In the rows, 128 means zero.
Turns, then the turns between two rows, first turn first; the first pair answered
Q:
[ 98 126 131 120 165 175 149  81 119  73 112  95  96 116 115  84 137 110
 150 115 126 106 146 123 124 153 137 115 130 123]  ->  [107 134 127 129 159 172 134  79 125  80 118  94  93 108 110  88 137  93
 167 115 118 107 141 115 133 147 151 116 127 120]
[185 154 145 127 128 125 155 170 117 142 119 175 136 158 105 147  92  74
 154  85 157 150 107 116 171 126 167 157 152 116]  ->  [157 127 158 112 185 126 184 171 115 120 103 183 151 166 140 144 103  97
 120  80 139 133 131 142 155  87 167 146 141 118]
[127 150 116 139 118 121 111 132 107 134 133 126 120 130 137 122 125 119
 145 146 132 138 131 120 136 118 129 139 120 136]  ->  [122 138 117 126 127 116 118 131 113 126 125 132 130 134 150 129 132 121
 136 145 125 127 143 118 128 104 132 128 116 132]
[103  84 118 113 144 145 138 149 129 123 122 139 139 109 140 125 130 161
 139 133 109 122 158 121 122  81  96  92 133 135]  ->  [128  93 127 119 107 147 131 132 131 119 148  84 128  96 122 116 116 174
 155 131 117 135 133 119 119 126  72 118 149 140]
J:
[110 118 116 137 122 104 132 112 116 147 144 101 104 108 159 102 124 131
 130 145 136  96  67 131 114 151 115 146 121 118]  ->  [121 117 113 135 124 105 133 110 127 154 148 110  99 106 153 108 127 130
 135 142 137  97  72 130 119 161 111 143 113 121]
[ 64 134  94  91 132 146 122  97 107 116  81  62  97 137  90 129 160 139
  97 154  91  87 172 140 100 176 119 147  90 113]  ->  [ 65 132  82  89 136 149 117 100 109 115  86  66  99 136  85 129 165 129
  95 153  95  88 158 144 107 178 126 152  84 113]
[146 134 101 125 120 130 141 126 116 139 103 128 110 122  84 128 141 124
 137 105 141 129 117 119 136 134 124 146 123 126]  ->  [143 147  99 134 116 123 129 125 111 146 103 133 112 125  98 132 131 120
 140 113 141 128 119 110 134 125 141 143 110 129]
[105 130 108 144 140 109 121 109 133 133 124  97 118 107  90 138 132 141
 111 138 117 131 141 150 124 104 108 102 107 158]  ->  [108 133 117 137 140 109 124 106 141 129 128 100 119 106  89 136 135 148
 112 134 110 130 137 149 122 112 101 100 108 151]
N:
[141 134 132 105 134 143 164 134 134 125 111 119  86 139 102 118 146 118
 135 117 129 113 120 129 132 158 115 168 105 133]  ->  [168 123 153 121 122 132 147 136 137 135 140 102 113 132 123 125 106 111
 153  96 141 134 110 126 138 155 114 180 124 120]
[143 102 114 121 171 134 133 135 136 103 143 124 161 118 107 105 120 113
 131 120 133 116 114 127 132 133 133 128  99 126]  ->  [141 105 117 137 156 136 117 132 145  98 145 130 171 119 115 105 111 114
 134 121 123 119 111 127 128 139 140 133 101 123]
[138 109  95 173  68 123  89 104  88 145 167  89 142 108 120 108  81 156
 139 188 163 126 107 153 127 155 113 122 127 138]  ->  [119 117  94 169  75 123  79 105  83 145 164  99 154 110 130 126  84 157
 135 202 162 109 123 147 122 138 119 103 120 143]
[134 118 159 120 157 121 128 165 121 101 123 174 173 166 165 115 105 101
 117 128 131  98  98 145 141  79 120 151 149 111]  ->  [112 127 149 108 172 129 150 160 125 103  90 184 147 171 133 106 133 108
 102 148 117  84 106 140 137  82 111 144 134 120]
U:
[168 118 106 126 159 138 134 112 168 126 130 116 123 142  88 135 102 114
 137  99 166 142 136 162 134 127 154 115 167 126]  ->  [148 101 108 118 169 132 138 103 173 122 131  90 123 141  87 132 113 122
 133  88 145 128 140 169 128 145 139 115 171 123]
[128 116 130 110 139 154 170 130 119 123 115  96 101 119 125 134 172 147
 124 115 109 107 141 124 136 131 115 130 116 142]  ->  [118 137 135 113 131 150 155 130  98 124 104  95  94 129 124 142 169 135
 126 122 109 105 141 121 136 125 123 144 111 153]
[142  72 128 153 128 115 137 143 148 133 153 157 156 137 131 128 101 141
 121  90 123 152 114 145 126 111 136 105 132  99]  ->  [128  70 141 138 132 110 137 137 149 121 153 123 151 124 133 124 106 165
 105  96 112 152 125 154 115 126 112 105 138 103]
[147 147 123 131 125 133 186 133 139 132 113 135  93 129  71 116 139  94
 149 106 129 133 119 123 142 169 118 167 137 120]  ->  [144 137 118 120 132 135 197 116 137 136 115 119  99 122  71 109 147 111
 140 102 127 125 120 120 141 169 110 164 135 122]
Then:
(2 to 3 turns a pair)
[123 142 158 130 147  98 119 133 138  70 153 138 175 122 195 127  72 116
 136 100 123 134 130 156 123  78 175  73 138 150]  ->  [132 184 146 136  89 113 113 102 135  81 163  73 117 100 123 109  87 108
 176 116 120 141  94 124 144 189 148 110 142 177]	N, Q, Q
[114 150  96 145 108 142 120 107 107 125  80 171  98 151 104 135 147 135
 137 159 133 108 148 110 104 111 136 153 133 155]  ->  [173 144 122 166  87 131  95 112 121 126 126 143 122 148 132 142  93 127
 157 127 148 148 114 117 108 124 141 163 175 137]	N, N, N
[110 184 103 114  98 132 112 116 108 110 151 144 123 125 118 151 152 104
 129 158 162 143 138 105 115 122 136 138  94 150]  ->  [111 165 133 107  93 124 123 100 104 106 159  98 121 105 116 143 144 135
 134 137 149 143 133 110 102 149 113 147 112 156]	Q, Q, Q
[120 134 145 129  63 139  96 116  89 129 139  92 121 104 105 132 118 134
 143 159 109 137 112 136 126 172 109 145 119 179]  ->  [ 76 106 162 110 122 127 125 123  91 103 114 110 137 121 129 127 126 158
  97 157  90 120 140 166 104 134 108 126 117 172]	Q, Q, Q
[137 103 129 137 175 114 160 138 152 109 135 154 153 137 143 136 110 130
 143  89 143 145 147 130 136 134 136  86 122  97]  ->  [159 114 123 146 150 115 149 140 154 117 158 157 152 130 130 134 107 115
 156  90 153 150 138 115 152 141 149  94 120 101]	Q, Q, Q
